One vector is turned by the same rotation once a step. Each row is the vector after some number of steps, and that number follows the row.
The counts run from 0 to 209.
[141 119 120 124 174 131  76 111 121  99 125 218 111 133  81 132 140 132
 155 127 121 149 138 137 157 107  91 163 160 121 152 137 182 170 150 154
 145 149 100  75 131 162 100 132 130 139 116 114 124 118 138 100 132 114
 170 116 138] -> 73
[115 111 119 130 156 128  90 122 126 131  93 197 111 140  93 144 166 122
 152 133 139 166 147 165 153 109 118 187 169 123 133 131 176 145 157 144
 131 147  87  75 151 152 101 139 151 113 117 115  78 116 134 116 122 124
 146 113 155] -> 76
[130 114  78 164 113 125  84 125 102 140 154 200 110 141 125 136 117 111
 142 177 115 143 158 128 164 164 114 128 128  83 129 165 160 170 119  83
 162 135 139 100 167 144  74 147 122 164 125 115 150  96 128 141 116 122
 172 141 139] -> 67
[103 135 109 108 154 153  83 121 121  70 115 186 114 131 143 159 135 128
 158 152 166 140 119 137 171 103 111 160 120 105 176  85 161 130 134 154
 135 141  76  77 133 122 118  96 131 159 109 125 131 126 130 133 115  94
 185 153 124] -> 203
[131 112 105  73 154 129  98 149  69 103 185 172  94 130  99  99 140 148
 152 178 120 134 117 138 128 125 112  81 134  71 143 114 145 139 146 130
 143 127 139 112 139 156 120 125 113 163 177 119 156 129 143 114 124 133
 163 125  93] -> 19
[ 73  99 118 117 140 146 103 107 110 135 129 160 127 145 122 146 134 126
 151 133 155 190 121 150 153 169 141 150 166  96 127 141 177 117 147 123
 140 169  89  42 110 116 119 152 117 167 155 138 128 118 150 119  85 132
 147 105 119] -> 119
[ 95 124  79 125  88 121 108 123  69  71 159 145  97  93 148 143 135 134
 157 162 136 111 135 124 172 133 135 113  97 103 161  76 117 131 145  86
 153 129 113  87 160 132 100 103 132 168 153 163 134 110  98 140 143 109
 158 133 121] -> 96
[ 78 120 105 103 128 144 107 107  93 139 150 165 124 124 115 129 137 113
 183 174 116 137 120 134 158 157 154 123 114 107 166 120 193 143 121 156
 168 180 122  96 156 122  81 117 119 164 159 164 120 109 148 116 141  98
 111 147 137] -> 108
[133  93  97 148 165 128  96 103 115 124 105 205 113 126  95 156 155 123
 144 126 118 169 147 164 171 122 124 161 156 129 135 131 158 163 167 136
 124 162  83  76 164 142  94 130 140 119 115 119  97 125 145 123 144 116
 137 112 164] -> 75
[ 81 117  95 120 143 125 141 184 118 106 125 150  84 119 127 131 137 119
 144 138 143 139 131 152 126 120 129 108 142  77 132  66 150 114 118  76
 114 137 115 127 182 208 104 136 139 147 127 106 117 127 132 163  96 144
 175 102 157] -> 51
[124  83 108  86 142 159 109 181 123 123 125 189 101 146 115 110 107  94
 151 167 152 174 123 139 136 151  73 127 142  71 133 125 190 130 130 108
 117 123 108 102 151 137 127 139 127 173  99 114 106 120 164 154 115 133
 153 134 145] -> 160
[ 78 127  95 172 125 149 103 113 137 117 109 156 128 133 155 160 139  94
 149 130 138 175 135 141 164 165 144 160 113 106 140 124 183 152 101 111
 133 181  85  76 151 127  93 142 134 171 116 139 134 107 138 151 101  96
 157 118 160] -> 198
[ 89  72 113 110 119 119 145 156 122  90 145 147 113 129 135 141 102 111
 124 119 150 165 140 125 181 146  70 116 114 137 155 120 131 136 162  84
 115 154  65  59 165 141 124 136 112 160 129 152 112 129 172 159 114 131
 152 109 145] -> 42
[ 74  91 109 106 123 117 130 158  77 147 144 153 119 142 140 151 139 132
 125 157 160 133 132 123 158 134 134 118 149 121 148 134 142  93 153  86
 147 118 103  67 182 156  81 141 129 137 117 153 110 109 126 153 120 135
 202 129 148] -> 173
[103 105 114 156 100 116 123 136  90 112 153 183 105 107 107 139  98 119
 165 151 112 121 161 105 165 138  95 129 111 127 145 129 172 171 138  91
 150 159 129  92 193 188  80 119 126 146 139 149  95 114 118 142 137 131
 128 136 152] -> 186
[ 75  97 120 100 126 129 126 153  77 112 137 134  90 109 106 127 158 158
 153 136 156 151 128 144 127 143 122 120 158  66  96  96 141 101 145  74
 112 137 103  96 143 183 138 136 144 166 175 115 102 130 126 118 100 178
 143  95 115] -> 131
[ 76 142  66 143 154 130  97 101  92  93 149 151  96 117 106 122 160 154
 173 150  97 120 133 162 141 110 177 112 128 105 148  77 150 153 130 138
 164 174 134 108 135 176  90 126 126 138 159 118 133 128 125 108 111 115
 151  91 133] -> 101
[131  98  85  95 147 147 121 142 107 103 192 177  95 139 124 122  87 101
 149 146  97 154 130 124 160 141  91  93 107 118 165 138 136 183 145 137
 153 167 105 102 141 151 112 140 121 168 153 138 170 112 169 131 108 112
 151 103 133] -> 150
[ 94 103  88 140 136 130 143 176  98 113 126 138  80 118 125 117 138 122
 149 143 139 151 133 142 148 141 108 116 106  73 120  80 145 132 114  67
 114 128 118 125 188 207 109 136 135 159 136 119 126 122 118 159 103 141
 172 119 159] -> 52
[ 87 105  67 143 157 138  91 106 104 124 103 152 134 138 136 138 191 130
 148 153 148 152 142 176 157 131 160 141 150  82 121  77 149 106 137  93
 123 117 113  70 148 140 112 129 128 155 133 112 109 125 115 149 122 126
 162 119 136] -> 209
[ 63  75 111 101 113 109 132 143  64 118 159 108 116 105 110 126 145 149
 144 130 143 153 114 138 134 154 142  78 145  87 139 100 157 100 155  77
 120 148 100  78 172 166 121 151 128 164 162 155 104 132 134 128 122 147
 138  88 129] -> 133
[112  84 106  97 152 146 100 154 109 114 143 170 117 137 124 114 148  93
 124 149 145 172 107 158 134 147 109  98 140  71 161 120 169 131 144 110
 115 122  73  90 161 103 104 136 128 165  83 129 132 105 178 155 134 108
 179 119 164] -> 162
[115 133  63 165 135 151 109 113 116 105 119 178  80 115 133 163 145  92
 151 126 110 172 134 157 143 117 150 156 108 100 126 112 146 199 122 116
 136 176 107 123 167 140  88 137 166 132 116 128 143 100 128 138 111 112
 155  95 173] -> 194
[106 127  94 127 135 144  95 143  96 137 149 200  96 145 125 131 113 116
 142 185 121 141 159 135 150 154 121 158 145  87 120 150 180 151 120  96
 160 121 152 109 165 173  87 139 127 154 119 102 151  97 133 132  96 125
 181 133 131] -> 66
[ 98 102  80 111 177 146 124 121  97  90 138 140  87 142 153 137 159 156
 152 126 147 170 103 145 162 142 138 115 111  87 124  82  87 135 127 129
 121 150  89  94 143 180 152 121 132 153 198 133 160 140 118 142  99 128
 157 119 115] -> 9
[128 128  93  89 137 173  65 104  87 114 144 191  74 130 122 135 161 116
 172 149 135 176  95 149 129 143 127 143 148  77 128 134 156 168 133 167
 141 157 109 110 120 117 127 107 151 142 160 118 140 105 144 101 110 121
 133 127 118] -> 113
[ 80 132 127 143 114 103 132 147 109 116 153 182  96 115  89 136 102 136
 172 148 114 108 164 109 156 123 102 148 134 119 141 128 185 150 123  99
 151 162 138 109 167 211  88 136 123 149 142 131  93 111 115 117 122 133
 163 125 153] -> 185
[ 67 115 104 159 123  98 131 134 106 143 137 161 102 110  97 141 124 131
 144 134 114 118 165 132 166 112 136 131 143 137 142 129 183 149 133  90
 170 177 119  99 189 202  69 147 129 126 136 132 106 113 124 124 120 146
 149  94 164] -> 184
[ 94 132 111 108 170 132 116 155  89 108 168 155 110 135 118 129 139 133
 143 157 131 116  98 106 148 114 124  98 118 116 185 111 160 126 119 155
 155 144 112 128 191 201  78 117 130 140 128 145 154 127 127 142 115 100
 201 134 159] -> 58
[ 85 109 131  78 139 134 140 153  65  86 175 130  73 113 109 139 122 150
 155 132 145 137  95 114 137 102 118  93 125 107 161  95 129 136 150 145
 142 163 105 125 163 193 117 104 137 126 184 159 126 133 127  94 116 143
 161 110 129] -> 138
[104 125  68 161 145 129 104 100 106 106 134 171  90 122 101 119 158 147
 180 144 100 141 149 137 166 137 137 144 109  97 118 100 153 171 119 119
 143 175 151 115 154 188 115 135 129 163 184 124 139 133 104 122 126 126
 123 123 138] -> 103
[123  87  90  88 137 127 110 133  83  99 127 167  68 127 113 133 171 147
 142 131 152 166 127 164 143 132 123 131 154  81 104  97  93 132 173  99
  95 118  99  82 137 159 154 124 150 139 176 122 110 133 137 124 126 155
 133 100 104] -> 128
[104 128  71 129 185 140 101 134  97 144 142 180  89 159 126 145 153 123
 137 156 117 124 118 145 150 113 155 114 130 120 154 115 127 144 133 153
 167 148 121 120 199 189  73 112 151 111 126 135 150 124 127 135 121 110
 180 128 166] -> 61
[125  94 106 121 122 107 121 153  64 106 170 165 102 122 129 151 140 147
 108 156 144 123 134 128 163 121 124  83 135 122 158 130 105 123 169  76
 152  94 108  84 189 145  81 123 134 129 115 146 130 106 130 137 150 122
 195 112 129] -> 176
[115 143 118 108 100 132 106 144  92  88 157 194  77 110 107 148 101 100
 171 149 123 130 133 114 144 114  89 129 119 114 175 119 174 182 123 123
 155 149 119 126 172 145  82 111 138 139 118 142 107 107 138 118 143 110
 156 133 149] -> 189
